rotation steps, each row followed by its count of steps:
The counts run from 0 to 369.
| 145 |  98 | 102 | 154 | 129 | 169 | 102 | 125 | 153 | 103 |  85 | 147 | 158 | 138 | 148 | 127 | 125 | 136 | 121 | 135 | 134 | 148 | 139 | 119 | 151 | 124 | 154 | 120 | 107 | 140 | 141 | 108 | 112 | 166 | 128 | 141 | 132 | 110 | 137 |  71 |  82 | 122 |  94 | 129 | 177 | 161 | 125 | 128 |  88 | 132 | 106 | 154 | 143 | 142 | 119 | 124 | 112 | 146 | 110 | 146 | 167 | 154 | 113 | 146 | 113 | 144 | => 129
| 130 | 139 | 119 | 106 | 131 | 132 |  94 | 133 | 173 | 136 |  90 | 118 | 121 |  91 | 136 | 118 | 139 | 111 |  95 | 156 | 106 | 149 | 139 | 120 | 166 | 118 | 128 | 120 |  93 | 129 | 154 | 125 | 141 | 172 | 131 | 123 | 101 | 108 | 116 | 125 |  99 | 128 | 127 |  99 | 104 | 158 | 143 | 125 |  71 | 121 | 163 | 134 | 158 | 137 | 141 | 145 | 107 | 119 | 153 | 118 | 178 | 160 | 114 | 102 | 103 | 131 | => 217
| 118 | 107 | 140 | 148 | 105 | 176 | 105 | 121 | 152 | 113 | 111 | 143 | 165 | 120 | 144 | 154 | 170 | 111 |  96 | 167 | 139 | 166 | 158 | 114 | 157 | 113 | 142 | 108 |  58 | 156 | 137 | 120 | 121 | 154 | 151 | 167 | 106 | 142 | 122 | 111 | 107 | 110 |  94 | 125 | 123 | 147 | 126 | 128 | 118 |  98 | 132 | 131 | 139 | 142 | 143 | 112 | 114 | 108 | 147 | 148 | 131 | 162 | 106 | 141 | 122 | 115 | => 79
| 114 |  83 | 110 | 120 | 133 | 130 | 106 | 108 | 146 | 141 | 121 | 119 | 146 | 116 | 168 | 136 | 136 |  90 | 123 | 145 | 126 | 145 | 184 | 135 | 149 | 112 | 130 |  93 |  65 | 144 | 173 | 115 | 158 | 133 | 134 | 169 | 112 | 115 | 135 | 110 | 148 | 112 | 113 | 117 | 116 | 159 | 125 | 114 |  83 | 106 | 128 | 117 | 136 | 155 | 105 | 146 | 107 | 114 | 147 | 111 | 132 | 127 | 130 | 126 | 155 | 108 | => 24
| 146 |  77 | 127 | 103 | 114 | 154 | 131 | 118 | 129 | 105 | 116 | 120 | 176 | 146 | 136 | 137 | 161 | 148 | 102 | 145 | 134 | 123 | 142 |  96 | 172 | 108 | 126 |  99 | 102 | 156 | 147 | 105 | 126 | 153 | 145 | 124 |  96 | 123 | 132 |  71 |  76 | 125 | 111 | 137 | 131 | 151 | 128 | 112 | 123 | 109 | 124 | 163 | 152 | 134 | 131 | 147 | 111 | 111 | 134 | 182 | 126 | 132 | 106 | 116 | 101 | 127 | => 116
| 139 | 138 | 142 | 155 |  96 | 146 | 142 | 128 | 146 | 116 |  99 | 135 | 179 |  92 | 147 | 118 | 136 | 148 | 117 | 134 | 115 | 138 | 149 | 123 | 142 | 117 | 141 | 137 |  90 | 132 | 151 | 130 | 120 | 178 | 161 | 132 | 115 | 111 | 126 |  86 | 107 | 144 | 114 |  96 | 131 | 165 | 133 |  85 | 100 |  86 | 138 | 154 | 154 | 135 | 131 | 134 |  99 | 125 | 148 | 147 | 167 | 112 | 117 | 115 |  99 | 146 | => 256
| 109 | 105 |  81 | 117 | 140 | 155 |  88 | 137 | 145 | 136 | 114 | 133 | 147 | 127 | 138 | 122 | 149 |  85 | 117 | 128 | 152 | 129 | 141 | 103 | 128 | 115 | 134 | 129 |  62 | 137 | 179 | 109 | 163 | 162 | 121 | 153 | 114 | 138 | 140 |  87 | 120 |  93 | 109 | 124 | 141 | 167 | 122 | 131 |  91 | 134 | 133 | 101 | 137 | 141 | 132 | 132 | 104 | 151 | 127 | 114 | 183 | 151 | 119 | 122 | 123 | 111 | => 351
| 147 | 119 | 104 | 125 | 135 | 135 |  70 | 116 | 155 | 141 | 102 | 129 | 161 | 141 | 165 | 133 | 114 | 108 | 112 | 149 | 136 | 124 | 140 | 131 | 169 | 143 | 138 |  95 |  94 | 138 | 167 | 128 | 135 | 168 | 134 | 145 | 117 |  87 | 144 | 114 |  83 | 144 | 106 | 125 | 158 | 125 | 105 | 139 |  73 | 140 | 142 | 141 | 147 | 171 | 148 | 140 | 117 | 126 | 145 | 122 | 145 | 158 | 133 | 116 | 143 | 119 | => 151
| 115 | 124 | 141 | 128 | 143 | 172 | 106 | 114 | 147 | 154 | 139 | 154 | 155 | 113 | 135 | 139 | 141 | 115 | 105 | 152 | 117 | 142 | 151 | 106 | 145 | 105 | 120 | 130 |  47 | 143 | 178 | 113 | 142 | 158 | 170 | 131 | 101 | 125 | 146 | 104 | 121 | 126 | 126 | 127 | 137 | 139 | 130 | 112 |  87 | 101 | 156 | 132 | 141 | 135 | 151 | 136 | 102 | 124 | 128 |  86 | 150 | 145 | 123 | 100 | 135 | 130 | => 13
| 116 |  87 | 121 | 156 | 129 | 181 | 119 | 105 | 147 | 126 | 121 | 161 | 169 | 125 | 150 | 126 | 150 | 124 | 123 | 158 | 150 | 143 | 166 | 133 | 163 | 136 | 125 | 113 |  90 | 142 | 178 | 100 | 140 | 173 | 154 | 153 | 124 | 111 | 135 |  89 | 125 | 137 | 107 | 133 | 153 | 146 | 146 | 108 | 102 | 107 | 102 | 130 | 152 | 131 | 101 | 155 | 123 | 132 | 124 | 145 | 118 | 134 | 150 | 129 | 146 | 134 | => 68
| 129 |  65 | 139 | 124 | 154 | 155 | 151 | 123 | 140 | 120 | 125 | 154 | 162 | 114 | 123 | 123 | 143 | 139 | 127 | 160 | 111 | 119 | 161 | 107 | 154 | 114 | 119 | 153 | 118 | 145 | 161 | 104 | 146 | 164 | 146 | 125 | 118 | 115 | 119 |  76 | 112 | 121 | 121 | 123 | 145 | 160 | 140 |  95 |  92 |  89 | 138 | 147 | 149 | 127 | 112 | 159 | 117 | 122 | 116 | 136 | 140 | 125 | 133 | 107 | 106 |  99 | => 52
| 130 | 139 | 117 | 134 | 101 | 139 | 107 | 114 | 144 | 131 |  99 | 117 | 151 | 127 | 162 | 144 | 133 | 116 | 120 | 133 |  99 | 165 | 152 | 132 | 179 | 125 | 147 | 100 |  79 | 132 | 128 | 132 | 116 | 186 | 118 | 177 | 110 | 116 | 141 | 119 | 131 | 123 | 116 | 127 | 142 | 145 | 126 | 138 |  93 | 116 | 138 | 161 | 162 | 174 | 123 | 131 | 133 | 115 | 149 | 138 | 164 | 139 | 108 | 135 | 104 | 172 | => 204
| 114 |  96 |  91 | 135 | 114 | 142 | 146 | 117 | 134 | 115 | 113 | 138 | 190 | 128 | 114 | 127 | 132 | 113 | 145 | 119 | 134 | 153 | 175 | 123 | 165 | 138 | 122 |  97 |  96 | 139 | 145 | 144 | 160 | 178 | 141 | 178 |  97 | 125 | 124 |  75 | 130 | 116 | 110 | 138 | 150 | 143 | 127 | 135 | 104 |  91 | 133 | 150 | 138 | 146 | 108 | 134 | 133 | 118 | 137 | 142 | 132 | 106 | 142 | 117 |  98 | 115 | => 326
| 114 | 119 | 107 | 136 | 112 | 157 | 103 | 123 | 143 | 125 | 109 | 129 | 161 | 140 | 157 | 153 | 133 | 105 | 130 | 144 | 136 | 151 | 141 | 126 | 172 | 132 | 127 | 132 |  96 | 138 | 157 | 148 | 124 | 180 | 115 | 175 | 123 | 110 | 127 | 100 | 101 | 105 |  86 | 158 | 169 | 117 | 136 | 134 |  97 | 136 | 140 | 141 | 156 | 177 | 135 | 134 | 140 | 107 | 139 | 122 | 139 | 177 | 129 | 124 | 115 | 131 | => 144
| 115 | 102 |  95 | 139 |  96 | 143 | 127 | 127 | 112 | 139 | 106 | 116 | 152 | 124 | 153 | 150 | 117 | 132 | 143 | 120 | 134 | 127 | 154 | 106 |  94 | 118 | 119 | 135 |  94 | 149 | 165 | 116 | 159 | 164 | 130 | 162 | 127 | 102 | 140 |  54 | 111 | 115 | 121 | 116 | 135 | 171 | 117 | 108 | 121 |  99 | 131 | 118 | 135 | 157 | 127 | 117 |  87 | 132 | 149 | 101 | 169 | 135 | 109 | 120 |  91 | 117 | => 307
|  99 | 107 |  82 | 145 | 129 | 163 | 101 | 138 | 143 | 155 | 114 | 128 | 141 | 127 | 130 | 147 | 141 |  94 | 123 | 134 | 145 | 138 | 148 | 120 | 133 | 148 | 119 | 131 |  72 | 143 | 155 | 117 | 168 | 179 | 121 | 163 | 130 | 116 | 129 |  84 | 123 | 108 | 112 | 100 | 163 | 161 | 125 | 141 |  93 | 122 | 137 | 118 | 149 | 159 | 112 | 121 | 115 | 149 | 109 | 103 | 150 | 180 | 129 | 110 | 110 | 111 | => 349
|  92 | 125 | 116 | 116 |  97 | 127 | 125 | 136 | 147 | 137 | 111 |  93 | 122 |  93 | 150 | 135 | 135 |  88 | 123 | 163 | 114 | 137 | 160 | 132 | 149 | 113 | 116 | 148 | 102 | 129 | 158 | 138 | 145 | 187 | 104 | 152 | 123 | 100 | 106 | 117 | 109 |  95 | 116 | 114 | 122 | 148 | 154 | 128 |  81 | 118 | 151 | 128 | 157 | 165 | 119 | 159 | 114 | 117 | 147 | 116 | 150 | 164 | 125 |  99 |  93 | 117 | => 224
|  98 | 123 | 100 | 118 | 105 | 132 | 123 | 132 | 162 | 144 | 114 |  93 | 120 |  89 | 141 | 144 | 143 | 101 | 121 | 163 | 114 | 141 | 152 | 115 | 152 | 125 | 116 | 132 |  97 | 122 | 165 | 143 | 151 | 179 | 127 | 146 | 127 |  99 | 109 | 115 | 107 |  98 | 126 | 116 | 102 | 157 | 151 | 109 |  89 | 105 | 165 | 132 | 156 | 168 | 117 | 164 | 104 | 102 | 145 | 103 | 143 | 162 | 120 |  99 |  98 | 123 | => 223
| 135 | 119 |  98 | 123 | 115 | 146 | 123 | 125 | 134 | 128 | 103 | 126 | 156 | 132 | 163 | 136 | 112 | 132 | 149 | 110 | 117 | 147 | 150 | 137 | 168 | 108 | 148 | 118 | 111 | 134 | 162 | 137 | 117 | 173 | 111 | 136 | 140 |  89 | 147 |  79 |  91 | 125 | 109 | 133 | 175 | 144 | 125 | 127 |  65 | 123 | 117 | 168 | 136 | 174 | 107 | 155 |  97 | 138 | 118 | 121 | 156 | 125 | 120 | 120 | 118 | 157 | => 188
| 125 | 133 | 124 | 116 | 126 | 141 | 107 | 118 | 156 | 141 | 105 | 168 | 153 |  97 | 124 | 101 | 120 | 112 | 112 | 157 | 122 | 145 | 150 | 119 | 157 | 113 | 123 | 102 |  85 | 126 | 188 | 123 | 170 | 178 | 153 | 155 |  82 |  99 | 128 | 121 | 101 | 130 | 119 | 120 | 129 | 146 | 142 | 134 |  89 | 113 | 151 | 120 | 146 | 121 | 151 | 151 | 108 | 137 | 156 | 125 | 155 | 117 | 148 |  99 | 114 | 126 | => 276
| 137 | 111 | 123 |  97 | 138 | 126 |  82 | 122 | 154 | 129 | 113 | 120 | 168 | 152 | 164 | 139 | 152 | 102 |  97 | 166 | 135 | 118 | 135 | 119 | 178 | 122 | 133 | 106 |  93 | 137 | 170 | 107 | 140 | 171 | 141 | 140 | 103 | 110 | 145 | 122 |  93 | 143 | 110 | 142 | 136 | 128 | 127 | 119 |  95 | 151 | 160 | 134 | 176 | 151 | 156 | 149 | 128 | 103 | 151 | 144 | 157 | 135 | 114 | 118 | 129 | 116 | => 153
| 101 | 116 | 131 | 117 | 112 | 143 | 129 | 107 | 138 | 131 | 134 | 128 | 156 | 113 | 154 | 143 | 165 |  93 | 126 | 138 | 127 | 160 | 170 | 126 | 160 |  94 | 129 | 115 |  41 | 149 | 168 | 133 | 142 | 151 | 136 | 174 | 108 | 145 | 133 | 119 | 144 | 103 | 110 | 132 | 133 | 149 | 123 | 134 |  89 |  90 | 136 | 127 | 121 | 165 | 129 | 125 | 111 | 106 | 152 | 106 | 127 | 138 | 108 | 118 | 139 | 109 | => 20
| 127 | 128 | 113 | 130 | 111 | 178 | 105 | 127 | 159 | 113 | 100 | 142 | 175 | 128 | 131 | 154 | 151 | 127 | 119 | 142 | 136 | 154 | 135 |  99 | 173 | 118 | 140 | 127 |  89 | 136 | 146 | 147 | 114 | 158 | 152 | 138 | 109 | 132 | 124 |  93 |  76 | 110 |  88 | 157 | 151 | 132 | 132 | 120 |  92 | 112 | 152 | 149 | 139 | 154 | 155 | 127 | 113 | 103 | 135 | 127 | 148 | 165 | 113 | 116 | 108 | 143 | => 138
| 110 | 106 | 101 | 156 | 140 | 174 | 130 | 127 | 147 | 158 | 126 | 139 | 130 |  97 | 123 | 160 | 140 | 123 | 125 | 133 | 114 | 150 | 159 | 110 | 148 | 144 | 122 | 137 |  72 | 135 | 139 | 116 | 146 | 188 | 126 | 153 | 121 | 121 | 138 |  85 | 157 | 108 | 136 | 105 | 139 | 168 | 135 | 132 |  97 |  99 | 125 | 149 | 152 | 160 |  91 | 136 | 114 | 138 | 106 | 103 | 151 | 154 | 123 | 125 |  98 | 135 | => 1
| 119 | 106 | 116 | 121 | 151 | 155 | 109 | 133 | 147 | 135 | 130 | 136 | 153 | 145 | 128 | 134 | 147 |  83 | 124 | 151 | 139 | 115 | 155 | 119 | 122 | 127 | 114 | 148 |  76 | 143 | 168 | 100 | 159 | 168 | 139 | 153 | 142 | 116 | 134 |  87 | 116 | 132 | 109 |  96 | 167 | 149 | 111 | 131 |  86 | 139 | 147 | 121 | 154 | 146 | 130 | 119 | 111 | 143 |  97 | 100 | 157 | 151 | 112 | 111 | 131 | 104 | => 354
| 109 |  97 |  77 | 116 | 104 | 132 |  96 | 124 | 142 | 137 | 106 |  62 | 144 | 112 | 159 | 152 | 151 | 100 | 111 | 145 | 156 | 120 | 145 | 112 | 163 | 145 | 135 | 104 | 103 | 139 | 141 | 132 | 145 | 150 | 117 | 134 | 127 | 103 | 118 | 102 | 106 | 113 | 114 | 104 | 114 | 149 | 139 | 108 | 110 | 134 | 132 | 147 | 160 | 169 | 110 | 165 | 111 | 106 | 135 | 140 | 128 | 166 | 112 | 119 | 110 | 108 | => 164
| 123 | 135 |  95 | 156 | 113 | 144 | 127 | 116 | 158 | 131 |  95 | 166 | 151 |  86 | 131 | 111 | 113 | 108 | 146 | 138 | 116 | 163 | 162 | 134 | 155 | 136 | 136 | 124 | 112 | 122 | 146 | 144 | 152 | 191 | 125 | 177 | 119 | 100 | 117 | 102 | 112 | 113 | 110 | 120 | 160 | 161 | 134 | 128 |  82 |  96 | 130 | 142 | 137 | 159 | 107 | 132 | 106 | 137 | 147 | 114 | 150 | 128 | 129 | 121 | 103 | 130 | => 268
| 139 | 126 | 119 | 122 | 132 | 146 | 107 | 119 | 150 | 135 | 110 | 111 | 143 | 123 | 143 | 157 | 122 | 127 | 124 | 144 |  89 | 170 | 169 | 110 | 186 | 134 | 132 |  76 |  82 | 133 | 136 | 131 | 122 | 165 | 145 | 154 |  99 | 107 | 134 | 112 | 111 | 130 | 118 | 126 | 124 | 128 | 132 | 128 |  96 | 112 | 144 | 172 | 161 | 156 | 123 | 149 | 119 |  95 | 122 | 127 | 148 | 122 | 111 | 119 | 101 | 178 | => 200
| 117 |  98 | 132 | 134 | 114 | 170 |  86 | 116 | 139 | 114 | 101 | 147 | 156 | 125 | 148 | 152 | 156 | 130 |  93 | 165 | 123 | 170 | 161 | 106 | 154 | 110 | 130 |  95 |  64 | 156 | 151 | 110 | 123 | 149 | 143 | 168 |  92 | 143 | 128 | 104 | 110 | 105 | 102 | 129 | 106 | 150 | 128 | 128 | 123 | 102 | 124 | 122 | 146 | 126 | 140 | 130 | 123 | 113 | 148 | 143 | 154 | 158 | 123 | 134 | 114 | 124 | => 78
| 111 | 101 |  95 | 140 | 139 | 162 | 115 | 121 | 155 | 136 | 106 | 138 | 134 |  88 | 136 | 124 | 143 | 115 | 123 | 119 | 137 | 158 | 157 | 110 | 160 | 107 | 145 | 136 |  70 | 135 | 164 | 124 | 145 | 169 | 121 | 144 | 106 | 138 | 135 |  82 | 148 |  92 | 117 | 123 | 132 | 173 | 150 | 123 |  78 | 106 | 122 | 133 | 139 | 131 | 100 | 149 | 115 | 152 | 123 | 113 | 169 | 139 | 137 | 130 | 116 | 136 | => 3
| 129 | 113 | 131 | 119 | 102 | 143 | 132 | 127 | 130 | 115 | 114 | 118 | 147 | 127 | 128 | 134 | 131 | 112 | 119 | 141 | 111 | 138 | 159 | 109 | 102 | 108 | 121 | 118 |  69 | 149 | 136 | 102 | 153 | 160 | 147 | 147 | 113 | 123 | 129 |  78 |  99 | 121 | 125 |  77 | 114 | 178 | 101 | 127 | 120 | 104 | 144 | 128 | 132 | 135 | 136 | 103 |  76 | 126 | 140 | 131 | 163 | 137 |  79 | 108 |  82 | 123 | => 301
| 111 | 103 | 132 | 135 | 124 | 155 | 120 | 124 | 137 | 159 | 131 | 137 | 139 | 115 | 149 | 156 | 122 | 114 | 118 | 163 | 106 | 153 | 174 | 128 | 140 | 123 | 111 | 104 |  49 | 153 | 168 | 123 | 143 | 149 | 141 | 159 | 110 | 110 | 135 | 105 | 122 | 115 | 112 | 112 | 136 | 129 | 114 | 151 |  87 |  90 | 146 | 134 | 120 | 157 | 130 | 137 | 106 | 125 | 127 |  77 | 121 | 168 | 133 |  93 | 124 | 129 | => 17
| 138 |  67 | 107 | 132 | 117 | 167 | 125 | 124 | 127 | 121 | 117 | 116 | 143 | 150 | 133 | 166 | 128 | 150 | 111 | 152 | 108 | 135 | 154 |  96 | 155 | 140 | 114 |  98 | 104 | 155 | 128 |  96 | 135 | 164 | 131 | 149 | 110 | 100 | 135 |  63 |  92 | 123 | 119 | 115 | 130 | 149 | 123 | 127 | 125 | 111 | 117 | 166 | 157 | 144 | 111 | 140 | 122 | 112 | 107 | 162 | 125 | 153 | 102 | 120 |  79 | 138 | => 119
| 146 |  77 | 127 | 111 | 115 | 156 | 115 | 117 | 117 | 138 | 110 | 129 | 159 | 145 | 156 | 141 | 122 | 167 |  96 | 158 | 135 | 105 | 132 | 114 | 158 | 133 | 125 |  97 | 109 | 157 | 155 |  93 | 134 | 151 | 142 | 123 | 101 |  89 | 143 |  71 |  72 | 146 | 119 | 106 | 137 | 148 | 118 | 127 | 109 | 119 | 116 | 164 | 146 | 143 | 130 | 148 | 115 | 136 | 126 | 158 | 126 | 154 | 134 | 107 | 103 | 122 | => 114
| 126 |  92 | 158 | 144 | 138 | 176 | 104 | 113 | 153 | 118 | 127 | 157 | 166 | 134 | 144 | 139 | 162 | 129 | 100 | 175 | 133 | 146 | 166 | 112 | 152 | 122 | 129 | 106 |  67 | 150 | 170 |  85 | 134 | 165 | 175 | 149 | 104 | 125 | 139 | 103 | 117 | 136 | 110 | 130 | 135 | 137 | 135 | 104 | 114 | 106 | 137 | 134 | 163 | 116 | 142 | 139 | 131 | 113 | 125 | 158 | 137 | 131 | 117 | 132 | 137 | 140 | => 73
| 126 | 120 |  91 | 122 | 140 | 153 |  74 | 103 | 151 | 136 | 107 | 142 | 153 | 149 | 159 | 151 | 125 |  98 | 130 | 136 | 128 | 147 | 140 | 106 | 167 | 126 | 145 |  99 |  98 | 125 | 152 | 122 | 135 | 170 | 122 | 168 | 132 | 106 | 138 | 117 |  97 | 120 | 103 | 157 | 167 | 136 | 120 | 139 |  91 | 143 | 135 | 145 | 143 | 186 | 147 | 126 | 109 |  99 | 143 | 113 | 150 | 142 | 113 | 130 | 118 | 128 | => 146
| 146 | 128 | 142 | 150 | 120 | 147 | 141 | 122 | 150 | 122 | 105 | 145 | 154 | 107 | 127 | 137 | 110 | 142 | 127 | 149 |  75 | 160 | 166 | 119 | 134 | 122 | 123 | 127 | 100 | 129 | 138 | 108 | 128 | 187 | 150 | 159 | 112 | 109 | 127 |  86 | 112 | 139 | 129 |  93 | 133 | 159 | 131 | 105 | 105 |  83 | 154 | 152 | 167 | 131 | 126 | 117 | 112 | 115 | 124 | 139 | 176 | 114 |  96 | 116 |  85 | 158 | => 258
| 132 | 108 | 136 | 117 | 129 | 134 | 111 | 132 | 142 | 118 | 123 | 120 | 139 | 140 | 124 | 117 | 125 | 100 | 108 | 165 | 115 | 121 | 169 | 128 | 103 | 123 | 116 | 103 |  82 | 149 | 163 |  85 | 165 | 170 | 152 | 151 | 117 | 104 | 134 |  90 | 101 | 145 | 120 |  66 | 118 | 165 | 117 | 119 | 109 | 122 | 147 | 117 | 156 | 119 | 120 | 120 |  90 | 133 | 121 | 144 | 158 | 128 |  96 | 110 |  96 | 132 | => 296
| 135 | 139 | 127 | 152 | 102 | 150 | 135 | 117 | 140 | 124 |  92 | 152 | 154 | 104 | 133 | 132 | 122 | 136 | 139 | 131 |  86 | 168 | 155 | 120 | 143 | 115 | 139 | 125 |  93 | 134 | 134 | 137 | 133 | 194 | 129 | 175 | 110 | 117 | 124 |  94 | 109 | 106 | 121 | 123 | 140 | 159 | 129 | 128 | 103 |  77 | 148 | 147 | 141 | 148 | 124 | 117 | 106 | 121 | 155 | 123 | 173 | 131 | 112 | 124 |  74 | 150 | => 263
